In the data rows, zero lies at 4.5, halfway between 4 and 5.
Each row has a hidden score. How much does it go up from the first row of each pair to the second? 20 means little or no change, 40 a big rise and 0 a big fall. The score is a weighted sum of the row's numbers plus the product of two more (or one squared), each taken from its middle value.
np.array([5., 5., 3., 6., 4., 6., 4., 6., 5., 5.])
np.array([4., 3., 9., 4., 5., 4., 5., 4., 3., 3.]) ~ 33
np.array([5., 4., 3., 4., 5., 4., 3., 4., 4., 5.])
np.array([5., 8., 3., 9., 4., 9., 3., 7., 8., 6.]) ~ 31
np.array([4., 3., 9., 3., 4., 3., 7., 3., 3., 4.])
np.array([4., 3., 5., 3., 5., 3., 5., 4., 3., 4.]) ~ 7
np.array([5., 8., 3., 3., 5., 3., 4., 5., 7., 7.])
np.array([4., 3., 5., 8., 4., 8., 3., 6., 5., 3.]) ~ 12
np.array([4., 3., 6., 3., 5., 4., 3., 5., 5., 3.])
np.array([4., 3., 7., 5., 4., 5., 4., 5., 4., 6.]) ~ 24
np.array([6., 5., 3., 3., 5., 3., 5., 3., 3., 3.])
np.array([4., 3., 8., 3., 5., 3., 5., 4., 3., 3.]) ~ 28
np.array([4., 3., 8., 3., 4., 3., 8., 3., 3., 5.])
np.array([4., 3., 5., 3., 5., 3., 5., 4., 3., 3.]) ~ 8
np.array([5., 4., 3., 3., 5., 3., 5., 4., 3., 5.])
np.array([5., 7., 3., 4., 5., 5., 4., 5., 6., 7.]) ~ 26
np.array([4., 6., 3., 6., 4., 6., 4., 7., 8., 7.])
np.array([5., 5., 3., 4., 5., 4., 4., 5., 5., 3.]) ~ 20
np.array([6., 8., 3., 4., 5., 4., 3., 4., 5., 3.])
np.array([4., 3., 4., 5., 4., 5., 4., 4., 4., 5.]) ~ 18
np.array([4., 3., 6., 3., 5., 4., 6., 4., 3., 3.])
np.array([5., 5., 3., 3., 5., 3., 3., 4., 4., 3.]) ~ 14
np.array([7., 7., 3., 7., 4., 7., 3., 5., 6., 5.])
np.array([5., 5., 3., 7., 4., 7., 3., 6., 6., 6.]) ~ 16
np.array([4., 3., 7., 7., 4., 7., 4., 5., 4., 3.])
np.array([5., 5., 3., 6., 5., 6., 4., 5., 6., 6.]) ~ 18
np.array([4., 3., 5., 6., 4., 6., 4., 5., 4., 5.])
np.array([6., 6., 3., 5., 5., 5., 3., 5., 5., 6.]) ~ 20
np.array([4., 3., 7., 4., 5., 4., 6., 4., 3., 3.])
np.array([4., 3., 5., 3., 4., 3., 6., 4., 3., 5.]) ~ 20
np.array([4., 3., 4., 7., 5., 6., 4., 6., 5., 7.])
np.array([4., 5., 3., 4., 5., 4., 3., 5., 5., 8.]) ~ 21
np.array([4., 3., 4., 3., 5., 3., 5., 4., 3., 3.])
np.array([4., 3., 7., 3., 4., 3., 7., 3., 3., 4.]) ~ 31
np.array([5., 6., 3., 5., 4., 5., 3., 5., 6., 3.])
np.array([5., 5., 3., 5., 5., 5., 4., 5., 4., 4.]) ~ 19
np.array([4., 3., 6., 3., 5., 3., 6., 3., 3., 3.])
np.array([4., 4., 3., 6., 5., 6., 4., 6., 6., 5.]) ~ 6
np.array([4., 3., 6., 3., 5., 3., 6., 4., 3., 3.])
np.array([7., 8., 3., 5., 4., 6., 4., 5., 7., 3.]) ~ 24
np.array([3., 3., 5., 8., 4., 8., 5., 5., 3., 8.])
np.array([4., 3., 9., 3., 4., 3., 7., 4., 3., 7.]) ~ 16
np.array([4., 3., 6., 8., 4., 8., 5., 4., 3., 6.])
np.array([7., 9., 3., 7., 4., 7., 3., 6., 9., 4.]) ~ 7
np.array([8., 8., 3., 9., 4., 9., 4., 7., 9., 3.])
np.array([6., 7., 3., 7., 4., 7., 3., 6., 8., 6.]) ~ 21
np.array([4., 3., 3., 5., 4., 5., 3., 5., 5., 3.])
np.array([4., 3., 5., 3., 5., 3., 6., 4., 3., 3.]) ~ 29
np.array([4., 4., 4., 4., 5., 4., 4., 4., 4., 3.])
np.array([4., 3., 4., 5., 5., 5., 4., 5., 5., 3.]) ~ 16
np.array([4., 3., 5., 6., 4., 6., 4., 5., 4., 6.])
np.array([6., 6., 3., 8., 4., 8., 3., 5., 6., 5.]) ~ 23
np.array([3., 3., 4., 3., 5., 4., 5., 4., 3., 7.])
np.array([5., 5., 3., 3., 5., 3., 4., 4., 3., 3.]) ~ 11
np.array([4., 3., 6., 3., 4., 3., 7., 3., 3., 6.])
np.array([4., 4., 3., 3., 5., 3., 4., 4., 4., 4.]) ~ 8
np.array([5., 4., 3., 3., 4., 3., 6., 3., 3., 3.])
np.array([5., 3., 3., 6., 4., 6., 4., 6., 7., 3.]) ~ 4
np.array([4., 3., 9., 7., 4., 7., 5., 6., 3., 3.])
np.array([4., 3., 7., 3., 5., 3., 6., 3., 3., 5.]) ~ 31
np.array([5., 6., 3., 5., 4., 5., 3., 6., 5., 6.])
np.array([6., 8., 3., 4., 5., 4., 4., 4., 6., 3.]) ~ 25
np.array([6., 5., 3., 6., 4., 6., 3., 5., 5., 3.])
np.array([4., 3., 5., 5., 5., 5., 5., 4., 3., 4.]) ~ 23
np.array([5., 5., 3., 8., 4., 7., 3., 6., 6., 3.])
np.array([7., 8., 3., 9., 4., 9., 3., 7., 9., 4.]) ~ 23
np.array([4., 6., 3., 6., 5., 6., 3., 6., 5., 7.])
np.array([6., 6., 3., 6., 4., 6., 4., 5., 6., 3.]) ~ 22
np.array([7., 9., 3., 8., 4., 8., 4., 7., 9., 3.])
np.array([4., 3., 6., 3., 5., 3., 6., 4., 3., 3.]) ~ 25
np.array([7., 9., 3., 6., 4., 6., 3., 6., 8., 7.])
np.array([5., 4., 3., 6., 4., 6., 4., 5., 4., 6.]) ~ 20
np.array([4., 3., 5., 7., 4., 7., 4., 6., 5., 6.])
np.array([5., 4., 3., 6., 4., 6., 4., 5., 6., 3.]) ~ 21
np.array([4., 4., 3., 7., 4., 7., 3., 5., 6., 6.])
np.array([4., 4., 4., 4., 5., 4., 5., 4., 3., 3.]) ~ 23
np.array([5., 6., 3., 7., 4., 7., 4., 5., 4., 4.])
np.array([5., 4., 3., 3., 5., 3., 4., 4., 5., 5.]) ~ 6
np.array([5., 4., 3., 7., 4., 7., 4., 4., 4., 5.])
np.array([6., 6., 3., 3., 5., 3., 3., 5., 6., 3.]) ~ 18
np.array([5., 4., 3., 3., 4., 3., 4., 4., 5., 3.])
np.array([6., 7., 3., 3., 5., 3., 3., 4., 5., 7.]) ~ 25
np.array([6., 5., 3., 3., 5., 3., 3., 5., 6., 3.])
np.array([5., 6., 3., 3., 5., 3., 3., 5., 6., 3.]) ~ 11
np.array([4., 3., 9., 4., 5., 4., 6., 4., 3., 5.])
np.array([6., 9., 3., 7., 5., 6., 4., 6., 8., 8.]) ~ 7
np.array([7., 9., 3., 8., 4., 8., 3., 6., 9., 3.])
np.array([4., 3., 6., 7., 4., 7., 5., 4., 3., 9.]) ~ 28
np.array([5., 7., 3., 5., 5., 5., 3., 5., 8., 7.])
np.array([4., 3., 6., 5., 5., 5., 6., 4., 3., 3.]) ~ 24
np.array([4., 3., 6., 3., 5., 4., 5., 4., 3., 3.])
np.array([4., 3., 6., 3., 5., 3., 5., 4., 3., 8.]) ~ 26
np.array([4., 3., 6., 3., 5., 3., 5., 4., 3., 3.])
np.array([4., 3., 6., 3., 4., 3., 6., 4., 3., 3.]) ~ 21
np.array([4., 3., 5., 3., 4., 3., 5., 3., 3., 9.])
np.array([4., 3., 7., 3., 4., 3., 6., 3., 3., 5.]) ~ 22
np.array([5., 6., 3., 3., 5., 3., 4., 5., 5., 3.])
np.array([4., 3., 4., 3., 5., 3., 5., 4., 3., 3.]) ~ 21
np.array([5., 7., 3., 3., 5., 4., 3., 5., 6., 5.])
np.array([5., 6., 3., 4., 5., 4., 3., 5., 5., 3.]) ~ 15
np.array([5., 5., 3., 3., 5., 4., 3., 5., 5., 3.])
np.array([3., 3., 6., 3., 4., 3., 6., 3., 3., 3.]) ~ 31
np.array([5., 4., 3., 3., 4., 3., 5., 3., 3., 7.])
np.array([4., 3., 6., 3., 4., 3., 6., 3., 3., 3.]) ~ 21
np.array([5., 4., 3., 3., 4., 3., 5., 3., 3., 3.])
np.array([4., 3., 8., 3., 5., 3., 6., 4., 3., 6.]) ~ 29
np.array([4., 3., 6., 3., 4., 3., 6., 4., 3., 7.])
np.array([5., 4., 3., 3., 5., 4., 5., 4., 3., 7.]) ~ 18
np.array([5., 4., 3., 5., 5., 5., 3., 5., 5., 3.])
np.array([4., 3., 7., 3., 4., 3., 6., 4., 3., 3.]) ~ 33
np.array([5., 5., 3., 8., 4., 8., 4., 5., 5., 4.])
np.array([4., 3., 5., 3., 5., 4., 5., 4., 3., 8.]) ~ 13
np.array([6., 9., 3., 9., 4., 8., 3., 6., 9., 5.])
np.array([5., 5., 3., 3., 5., 3., 5., 4., 3., 5.]) ~ 25
np.array([4., 3., 5., 3., 5., 3., 5., 4., 3., 6.])
np.array([5., 5., 3., 4., 5., 4., 4., 4., 4., 3.]) ~ 16
np.array([5., 4., 3., 3., 5., 4., 4., 4., 4., 3.])
np.array([4., 3., 5., 6., 4., 6., 5., 5., 3., 5.]) ~ 23
np.array([4., 3., 7., 3., 4., 3., 7., 3., 3., 3.])
np.array([4., 3., 5., 3., 4., 3., 5., 4., 3., 3.]) ~ 13
np.array([4., 3., 5., 4., 5., 5., 4., 4., 3., 3.])
np.array([5., 6., 3., 4., 5., 4., 4., 5., 7., 3.]) ~ 16
np.array([6., 8., 3., 9., 4., 9., 4., 8., 9., 8.])
np.array([4., 3., 7., 3., 4., 3., 7., 4., 3., 4.]) ~ 29
np.array([6., 5., 3., 7., 4., 7., 3., 5., 5., 3.])
np.array([6., 8., 3., 3., 4., 3., 3., 4., 4., 4.]) ~ 28
